In the rows, zero is written as 128.
Each path below is one point turned by a fixed rotation once a step. After each direction that follows a path, write how fast that rotation turns it, in degrees a step (0 if it stays still).
Each turn is a multiple of 5 degrees from 10 to 175, or 0.
Each row of a path follows its step; steps can be skipped.
path 1
step 2: [121 125 134 126 125 124 126 131 125 123 123 125 124 131 117 133 116 127
 125 121 130 133 129 131 132 121 130 123 135 130 124 136 133 124 130 131
 126 128 125 127 134 129 125 127 124 115 121]
step 4: [123 133 125 117 130 128 119 132 135 123 131 124 130 127 125 128 130 129
 135 120 128 130 114 126 128 124 130 130 133 128 132 128 129 134 130 124
 126 124 118 133 130 130 134 123 136 139 128]
step 5: [134 135 132 127 119 126 125 127 127 126 127 123 131 127 130 129 129 135
 126 129 129 129 126 118 130 124 123 134 126 127 132 125 125 121 123 133
 129 133 125 124 118 135 112 130 133 134 128]
step 8: [136 126 128 123 126 128 124 130 129 129 130 140 127 119 128 131 117 136
 131 120 117 130 126 132 123 125 126 123 128 130 126 135 120 132 128 127
 123 127 131 130 123 122 131 119 125 122 130]
step 10: [127 130 127 119 125 127 128 124 115 126 133 121 136 128 130 133 125 126
 123 125 132 127 118 124 135 139 129 121 131 122 129 130 124 131 136 125
 124 131 127 126 132 124 127 131 133 119 124]
step 11: [125 138 129 128 126 130 129 135 132 119 127 118 136 123 123 125 137 131
 133 136 128 130 136 129 133 129 121 129 126 123 133 124 123 134 130 125
 127 134 129 131 124 137 133 122 128 121 125]
step 15: [119 135 123 125 126 126 125 122 125 126 129 130 117 124 132 134 128 128
 136 125 125 126 132 128 134 125 137 129 118 124 132 129 125 127 123 118
 125 127 132 129 137 127 135 120 123 131 127]
step 16: [135 133 122 130 130 130 131 136 125 126 129 124 124 131 128 136 120 137
 132 126 129 130 121 127 133 125 133 126 126 135 134 130 121 131 133 121
 133 132 131 136 118 123 124 135 130 127 133]
step 18: [128 127 127 124 135 128 134 131 131 132 123 120 138 122 133 134 140 130
 127 132 130 131 119 125 125 137 124 122 122 129 125 129 131 128 119 131
 131 129 130 133 133 126 129 135 125 128 120]
[128 128 127 130 130 130 127 128 129 128 131 130 124 127 124 129 128 129
 129 126 128 128 130 127 125 129 126 127 130 128 130 127 126 129 128 127
 128 129 127 132 127 129 130 129 130 127 131] : 85
[131 129 129 128 129 127 127 130 126 126 127 128 128 128 126 128 126 129
 126 127 126 129 128 128 129 130 126 131 127 131 128 130 127 129 128 127
 128 131 127 128 125 128 125 127 127 124 126] : 130
[127 129 130 125 127 128 131 129 129 128 132 127 130 127 126 127 130 128
 128 130 128 128 127 127 129 130 127 130 131 128 129 128 129 130 126 126
 131 127 130 130 127 128 125 128 131 129 126] : 55
[127 130 132 127 128 129 129 128 128 127 129 128 129 127 131 125 127 126
 129 125 131 127 129 128 126 127 129 127 127 129 128 126 130 130 129 129
 127 128 126 130 128 130 127 129 127 125 126] : 40
[132 127 130 129 128 128 128 127 124 131 130 132 130 127 130 128 129 127
 128 128 129 128 127 129 129 127 129 128 130 127 130 126 126 127 128 127
 130 129 128 126 129 130 127 128 129 127 129] : 160
path 2
step 0: [124 119 137 119 123 121 129 125 120 131 132 129 131 126 132 134 138 128
 126 131 130 132 127 126 120 121 127 116 131 127 132 130 120 127 129 125
 120 129 121 137 132 131 135 130 134 135 125]
step 2: [122 121 120 133 132 129 121 124 124 126 124 123 126 124 138 143 128 133
 125 132 128 127 130 125 118 127 126 124 128 130 125 128 124 123 140 125
 126 123 121 130 138 131 128 135 126 135 132]
step 3: [131 128 123 140 131 134 142 129 130 129 126 131 126 119 122 131 131 120
 128 131 125 125 140 131 124 128 134 125 117 118 128 125 125 122 128 124
 124 128 129 129 135 128 131 123 128 133 126]
step 5: [131 124 131 123 126 125 136 126 125 130 125 129 122 120 123 131 133 127
 132 123 126 134 128 132 124 127 125 126 123 119 135 128 121 130 125 119
 124 130 120 126 126 134 137 127 142 143 131]
step 6: [127 126 126 130 134 124 118 129 128 125 119 122 120 124 131 132 133 135
 125 129 126 135 128 118 126 129 131 128 129 114 126 133 132 126 137 133
 139 134 130 134 131 137 134 127 127 135 126]
step 12: [122 123 130 131 135 130 139 123 126 126 127 124 125 127 124 130 130 123
 132 125 123 129 129 133 112 118 127 125 125 121 119 125 119 119 127 127
 126 123 125 130 132 128 139 126 124 130 127]
step 14: [124 130 129 131 134 124 138 129 124 119 124 123 126 122 131 134 122 132
 131 126 127 133 132 130 129 123 129 126 131 122 133 134 114 128 136 128
 124 127 119 119 127 124 132 130 135 140 130]
step 15: [134 126 119 134 129 124 120 135 127 138 126 129 130 119 132 127 135 132
 130 124 124 128 139 127 127 130 128 129 122 116 128 134 125 123 134 122
 137 136 122 134 128 131 131 123 133 131 131]
step 17: [125 118 132 130 132 122 130 129 131 137 131 130 125 123 127 128 135 125
 126 126 130 127 126 129 113 120 132 131 130 112 117 133 129 127 125 121
 129 127 127 135 123 124 131 125 133 131 130]
[126 126 127 129 126 129 125 128 129 130 127 128 127 127 129 128 130 128
 130 128 129 129 127 124 129 127 128 130 127 130 130 127 125 130 129 126
 126 129 127 128 130 126 127 131 126 128 125] : 160
[130 127 128 126 126 129 127 130 130 126 131 129 129 128 128 129 128 130
 127 128 125 128 127 128 127 126 129 130 129 128 129 131 128 130 126 129
 126 127 130 127 127 127 132 131 129 131 129] : 85
[128 124 130 125 126 128 125 128 128 128 127 129 129 129 127 125 130 127
 128 129 128 126 130 127 131 128 127 129 127 126 129 129 127 126 127 127
 128 129 127 124 129 128 130 125 131 127 129] : 65
[128 127 129 126 128 126 131 125 128 130 126 128 127 127 127 127 128 128
 127 129 129 128 125 128 128 127 130 128 130 127 128 128 128 134 129 129
 129 129 126 126 128 129 127 130 130 127 131] : 85
path 3
step 1: [128 127 136 140 121 121 133 121 130 128 130 127 125 122 133 121 126 124
 125 126 124 132 134 134 123 124 121 122 129 139 123 129 116 124 122 127
 124 123 129 133 136 130 132 138 131 130 126]
step 2: [125 119 121 137 125 126 143 131 125 124 133 125 118 126 131 127 130 124
 133 133 128 127 125 124 131 123 129 129 126 132 128 135 130 124 134 131
 138 119 133 121 131 131 126 140 125 127 122]
step 4: [126 119 127 139 116 128 131 123 131 131 141 127 124 127 131 134 124 128
 139 134 128 126 126 129 115 123 124 124 123 134 133 127 126 125 126 129
 126 126 129 127 128 135 128 133 123 122 119]
step 7: [133 119 122 139 126 136 128 123 126 126 128 132 128 129 138 126 125 130
 138 123 130 129 136 126 129 116 125 123 126 128 127 134 136 122 133 131
 132 119 129 126 123 130 123 138 130 125 123]
step 9: [135 128 129 129 122 126 135 123 132 128 127 134 121 127 132 133 132 132
 143 128 129 122 133 127 115 123 128 133 126 127 131 126 127 123 123 131
 133 121 125 130 123 141 128 140 128 128 126]
step 11: [125 126 135 124 126 126 140 130 133 129 129 123 115 120 140 127 123 124
 138 129 128 127 127 125 125 129 117 131 124 131 130 130 124 123 129 132
 133 126 129 127 131 136 136 133 136 139 124]
step 15: [124 125 125 136 122 118 136 132 124 123 136 129 127 121 127 123 134 119
 125 131 134 128 135 131 120 124 123 129 135 141 129 127 127 126 135 130
 132 126 136 131 124 129 125 134 133 121 127]
step 16: [127 127 130 137 125 130 131 121 138 130 124 126 118 120 140 124 118 124
 135 129 133 122 128 130 126 125 127 130 131 132 128 130 133 129 134 133
 126 125 130 126 139 132 131 134 133 122 118]
step 17: [127 117 119 133 117 128 135 127 131 128 134 133 123 127 132 123 127 125
 126 129 124 124 135 130 122 128 116 118 127 127 128 128 124 125 129 118
 128 114 135 122 128 126 123 129 131 122 127]
[129 129 131 130 129 131 128 128 125 128 129 127 132 128 129 126 127 129
 130 129 127 131 128 125 129 127 127 127 132 128 129 127 128 127 129 126
 128 128 129 130 129 129 127 127 127 131 130] : 55
[129 129 130 126 127 125 127 128 127 130 128 129 128 128 123 127 126 129
 129 130 129 130 128 128 126 126 129 128 130 129 127 129 126 128 124 126
 130 129 128 128 128 129 128 131 127 126 130] : 80
[126 129 131 128 129 128 128 127 132 132 126 125 128 125 128 126 129 129
 127 129 127 129 127 126 128 128 128 128 126 130 127 126 128 128 127 129
 125 129 125 129 129 132 127 128 129 128 127] : 145
[125 127 126 127 128 129 129 128 128 130 129 128 125 129 128 126 127 126
 127 126 125 130 127 128 130 127 127 129 126 130 129 126 124 128 127 127
 131 128 128 127 126 128 126 127 127 131 128] : 115
path 4
step 0: [128 127 131 134 128 140 121 130 115 130 125 127 126 134 132 125 131 123
 137 135 120 128 124 127 131 138 134 122 127 125 130 127 133 119 126 123
 128 124 129 126 127 123 127 135 121 133 135]
step 4: [129 129 116 128 128 135 126 130 123 131 120 127 126 127 133 132 137 124
 136 125 122 127 127 127 124 128 137 121 128 127 134 119 127 127 123 127
 123 130 122 114 130 122 121 133 123 133 132]
step 9: [130 131 128 129 127 130 120 130 122 130 124 134 120 127 125 131 127 120
 128 129 124 136 129 124 138 135 130 129 123 132 132 133 122 124 126 125
 133 108 128 128 136 127 123 130 134 124 124]
step 10: [135 126 121 128 130 128 135 132 116 123 134 134 122 122 138 127 133 122
 131 125 133 126 128 129 135 136 137 121 130 128 131 126 120 128 131 128
 130 131 132 129 128 129 135 123 135 134 122]
step 11: [133 119 125 133 127 124 118 131 125 117 128 121 130 126 124 130 135 126
 127 123 126 120 138 132 126 125 129 121 126 124 131 139 126 125 122 120
 136 126 130 126 130 122 124 129 132 138 129]
step 15: [127 126 128 133 123 134 122 131 119 118 131 124 138 135 122 132 130 120
 135 127 123 129 131 135 116 132 133 127 133 131 130 136 124 124 128 121
 130 121 129 126 130 131 126 124 131 135 128]
step 16: [133 124 122 127 136 140 123 124 117 127 120 128 128 125 130 122 123 126
 120 132 132 129 130 124 128 131 137 129 134 133 135 134 127 130 126 125
 121 133 123 123 142 129 129 124 130 130 134]
step 18: [126 130 133 121 120 124 118 133 126 124 127 128 126 131 133 125 127 130
 134 132 123 131 132 126 129 125 149 124 127 129 131 133 130 125 130 123
 128 118 127 122 131 129 138 130 127 130 127]
step 19: [133 122 126 127 129 138 124 124 117 132 124 125 127 143 131 131 136 118
 141 130 122 127 126 133 125 131 134 126 135 132 129 127 122 126 130 123
 133 134 131 130 132 130 129 122 130 129 128]
[130 128 130 128 127 128 129 128 129 128 127 131 127 126 127 128 124 129
 126 128 128 127 128 126 129 128 128 129 127 127 130 124 128 128 129 130
 132 127 130 127 129 131 127 128 131 127 128] : 95
[129 125 131 127 130 130 129 129 126 126 128 127 128 128 126 130 127 127
 129 127 129 126 128 128 127 127 127 129 131 128 131 129 125 130 129 127
 127 127 131 128 124 127 131 127 128 127 126] : 80
[128 127 131 126 124 129 128 129 128 128 128 124 129 130 128 124 128 127
 129 130 129 130 128 128 129 127 127 127 129 130 130 125 127 128 128 129
 129 129 128 125 130 127 128 126 125 127 130] : 20
[128 126 125 128 130 127 129 131 128 128 129 126 127 128 127 127 129 131
 129 130 130 126 125 126 130 132 128 127 128 129 127 126 129 128 127 129
 127 129 129 126 127 126 128 130 130 131 130] : 110
path 5
step 0: [140 136 129 126 122 125 131 132 127 124 127 134 136 126 127 128 125 138
 126 132 133 125 133 122 119 124 132 129 131 135 130 129 132 140 124 135
 129 134 125 129 124 123 138 125 123 130 116]
step 2: [137 137 128 125 133 138 121 126 126 120 121 135 128 123 132 124 127 126
 129 120 135 130 140 117 127 125 133 127 127 123 126 130 127 130 136 128
 136 139 136 128 127 120 126 130 126 128 126]
step 6: [134 136 131 134 133 124 128 129 131 123 125 134 122 122 129 129 121 132
 133 129 137 130 134 122 120 128 134 125 125 131 126 128 118 134 131 110
 135 130 128 132 134 123 123 122 125 134 131]
step 7: [126 139 128 129 127 125 126 129 126 116 127 130 125 123 128 126 130 124
 127 128 139 121 146 124 121 128 127 132 136 127 126 126 136 133 129 118
 128 123 132 128 132 124 120 129 131 131 123]
step 8: [139 130 127 126 124 123 125 133 139 117 116 126 126 124 128 121 118 124
 120 135 131 131 138 131 127 126 127 130 130 130 129 129 134 133 124 124
 138 123 123 122 125 131 121 126 132 127 122]
step 12: [128 134 129 123 126 127 133 132 125 126 124 132 129 116 129 129 125 126
 124 132 133 131 141 124 128 125 120 131 132 135 123 132 135 136 124 122
 128 131 128 125 112 127 128 119 119 121 125]
step 13: [130 128 129 124 125 130 129 134 133 123 115 128 127 122 123 128 129 129
 128 124 131 127 141 123 128 123 127 127 113 139 129 130 133 134 133 131
 138 139 126 122 128 123 129 126 127 124 128]
step 15: [141 132 123 135 127 129 138 131 134 126 130 125 123 120 128 116 120 135
 127 121 126 124 137 127 127 129 130 132 127 131 124 134 126 131 133 126
 136 127 137 134 131 125 133 138 123 132 126]
step 17: [139 131 129 126 137 127 131 131 130 129 120 126 120 123 133 127 124 133
 125 131 125 125 138 119 128 127 122 130 122 130 134 132 126 138 128 115
 122 136 122 124 128 123 130 122 129 130 119]
[127 131 130 128 131 131 131 129 127 129 129 129 129 127 128 127 127 128
 129 127 131 128 127 128 129 129 129 127 129 127 127 128 125 125 128 127
 130 127 130 130 129 125 127 130 131 127 130] : 85
[130 128 127 127 130 126 127 125 128 130 125 126 127 129 125 128 128 126
 128 127 129 127 130 131 130 126 129 128 128 129 127 126 128 128 127 131
 129 127 128 125 126 127 128 131 130 129 130] : 70
